Each path below is one point turned by a fixed rotation once a step. After each direction that follows a path, write how fast that rotation turns it, in degrees a step (0 if it stays still).
Each turn is a multiple of 5 degrees from 10 to 175, or 0.
Each row of a path follows its step; steps can be skipped.
path 1
step 0: [-2.86  1.67 -1.94 -0.38 -0.26  2.70  0.12  1.10 -1.23 -0.24  2.89 -4.31
  1.06  1.55 -0.24 -1.45  0.46 -0.13  3.15 -0.28 -3.63  1.48  0.45 -0.59
 -1.21  0.05  0.12  1.01  0.02  1.40 -1.42 -0.50]
step 1: [-3.40  0.10 -2.21  0.67 -0.39  2.12  1.27 -1.69 -0.80 -1.90  0.61 -1.76
 -0.27 -2.37 -2.71 -0.79 -1.35  1.84 -0.60  0.80 -0.89  2.43  3.26  0.11
 -0.21 -2.37 -0.53 -1.78  0.67  0.30  2.33 -1.55]
step 2: [-2.30 -0.62 -0.43  2.91 -0.33 -0.13  1.37 -0.72  1.64 -3.86  2.11  2.17
  1.61 -1.35 -2.47 -0.60  1.86  0.98  2.44 -2.78  1.65 -0.36  0.30 -0.99
 -1.77 -1.52 -0.72  1.13  1.74 -1.18  1.38  0.06]
step 3: [-0.53  0.83 -0.94  1.93 -2.33 -1.22  1.15  0.96 -2.16  0.07  4.26  0.65
  3.05  1.54 -1.76 -1.36 -0.37  0.22  3.77 -0.35  0.33  0.68 -2.20  1.60
  1.54 -0.27 -1.80  0.13 -1.02  2.22  0.79  0.27]
step 4: [ 0.48 -1.42 -4.01 -2.50 -1.05  1.03  2.04 -0.39  0.07  0.60  1.55 -0.75
  2.31  0.88 -1.99 -2.11 -1.50  0.23  0.13  0.75 -1.77  1.97  0.77  2.05
 -1.89 -1.84 -1.07 -0.75  1.03  0.89  0.72  3.65]
step 5: [-0.15  2.43 -3.57 -1.01 -0.21 -1.36 -0.99 -2.67  0.45 -1.68  1.98  0.44
 -1.17 -0.78 -1.50 -0.24  0.85 -1.49  1.22 -2.27  0.18  2.39  3.38 -0.39
 -0.78 -0.49 -2.39 -0.58  3.43 -1.05 -1.10  0.91]
step 6: [ 1.68 -0.35 -1.37 -0.39 -0.57 -0.72 -0.59 -0.74 -0.15 -1.38  3.11  0.90
  0.92 -0.88 -2.04 -0.69 -0.05  0.15  0.71 -3.96  3.97  0.22  0.63 -1.18
  0.67  0.61 -1.99 -3.25 -1.44  2.17  1.97 -1.72]
step 7: [ 3.66 -1.20 -0.62 -0.55 -1.71 -3.11 -0.69  1.18  0.78 -2.57  1.82 -0.44
  3.27  1.62 -1.47 -1.78  0.60  0.52 -0.50  0.93 -0.25  0.21 -1.71  0.51
 -4.38 -0.32 -1.87 -0.74  0.09  1.58  0.76 -0.38]
step 8: [ 1.87  3.26  0.16 -2.27 -0.43 -3.32  1.56 -1.20 -0.90 -0.17  2.00 -1.48
 -0.57 -1.16 -1.23 -1.65  1.24  0.67 -0.12 -0.91 -2.90  1.51 -0.76  3.35
 -1.04  1.46 -0.43 -2.63  1.00 -0.07 -1.30  1.53]
step 9: [ 1.42  0.66 -2.10 -2.69  0.22 -0.47 -0.70 -2.57  0.78 -1.68  0.84  1.80
 -1.66 -2.08 -1.20  0.93  1.58  1.02 -0.07 -0.65 -1.30 -2.54  2.75 -0.10
  0.16 -0.43 -0.70 -3.80 -2.43  1.92 -0.08  2.32]
[-0.08 -0.23 -0.56 -0.27 -0.44 -0.36  0.66  1.06  0.18  0.12  0.01 -0.67
  0.37 -0.14 -0.22  0.45  0.43 -1.29 -0.50  0.22 -1.49  0.57  0.07  0.79
  0.21  1.25  0.44  0.54 -0.15  0.56  0.34  0.49]  90
[ 0.15 -0.85 -0.01  1.67  0.11  0.08 -0.29 -0.15 -0.98 -0.14 -0.70  0.31
 -0.36 -0.22 -0.30  0.66  0.61 -0.37 -0.08 -0.94  0.91 -0.03  0.32  0.56
 -0.99  0.70 -0.56  0.41 -0.48  0.53  0.54 -0.02]  90
[ 0.13  0.74  0.48  0.12  0.50  0.92 -0.62 -0.08 -0.94  0.29 -0.23 -0.48
  0.40  1.19  0.04 -0.35 -0.20  0.26 -0.05  0.55 -0.52  1.06  0.03  0.61
 -1.12  0.29  0.09 -0.86 -0.23 -0.78  0.29  1.05]  95
[-0.44 -0.15  0.35  0.50  0.76 -0.54 -0.34  1.16  0.25 -0.54  0.25 -0.78
 -0.18 -0.33  0.55 -1.67 -0.49 -0.07 -0.54 -0.19 -0.03  0.03  0.91 -0.55
 -0.61  0.70 -0.05 -0.65  0.19  0.25  0.07 -1.04]  60
[-0.08  0.82  0.04  0.12  0.91 -0.86  0.23 -0.20  0.83 -0.24 -0.23 -0.13
  0.23  0.24 -0.19  0.14  0.19 -0.49 -0.15 -0.56  0.20 -0.23 -0.42  0.59
 -1.28 -0.25  0.42  1.21  1.54 -1.03 -0.23 -0.01]  130
[-0.33  0.45 -1.36 -0.40  0.88  0.94 -0.46  0.66  0.04  0.99 -0.22  0.71
 -0.59  0.15 -0.24 -0.29 -0.35 -1.16 -0.05 -0.24  0.04 -0.29  0.19  0.19
 -0.31 -0.49 -0.60 -0.02 -0.31  0.54 -1.38  0.03]  70
[ 0.14  0.76  0.11 -0.34  0.21 -0.09 -0.73  0.96  0.09 -0.29  0.45  1.02
  0.80  0.48  0.22  0.30 -0.07 -0.64  1.12 -0.08  0.80 -0.51  0.20 -0.18
 -0.09  0.11  1.46  0.05 -0.69  0.39  1.15 -0.12]  100
[-0.21 -0.49  0.72 -0.42 -0.93  0.07  0.36  0.69  0.02  0.21  0.53  0.72
 -1.48  0.52 -0.03  0.12  0.94  0.00  1.11  0.13  0.17  0.97  0.08 -0.13
 -0.73  0.51  0.35 -0.24  0.68 -0.25 -0.86 -0.46]  135
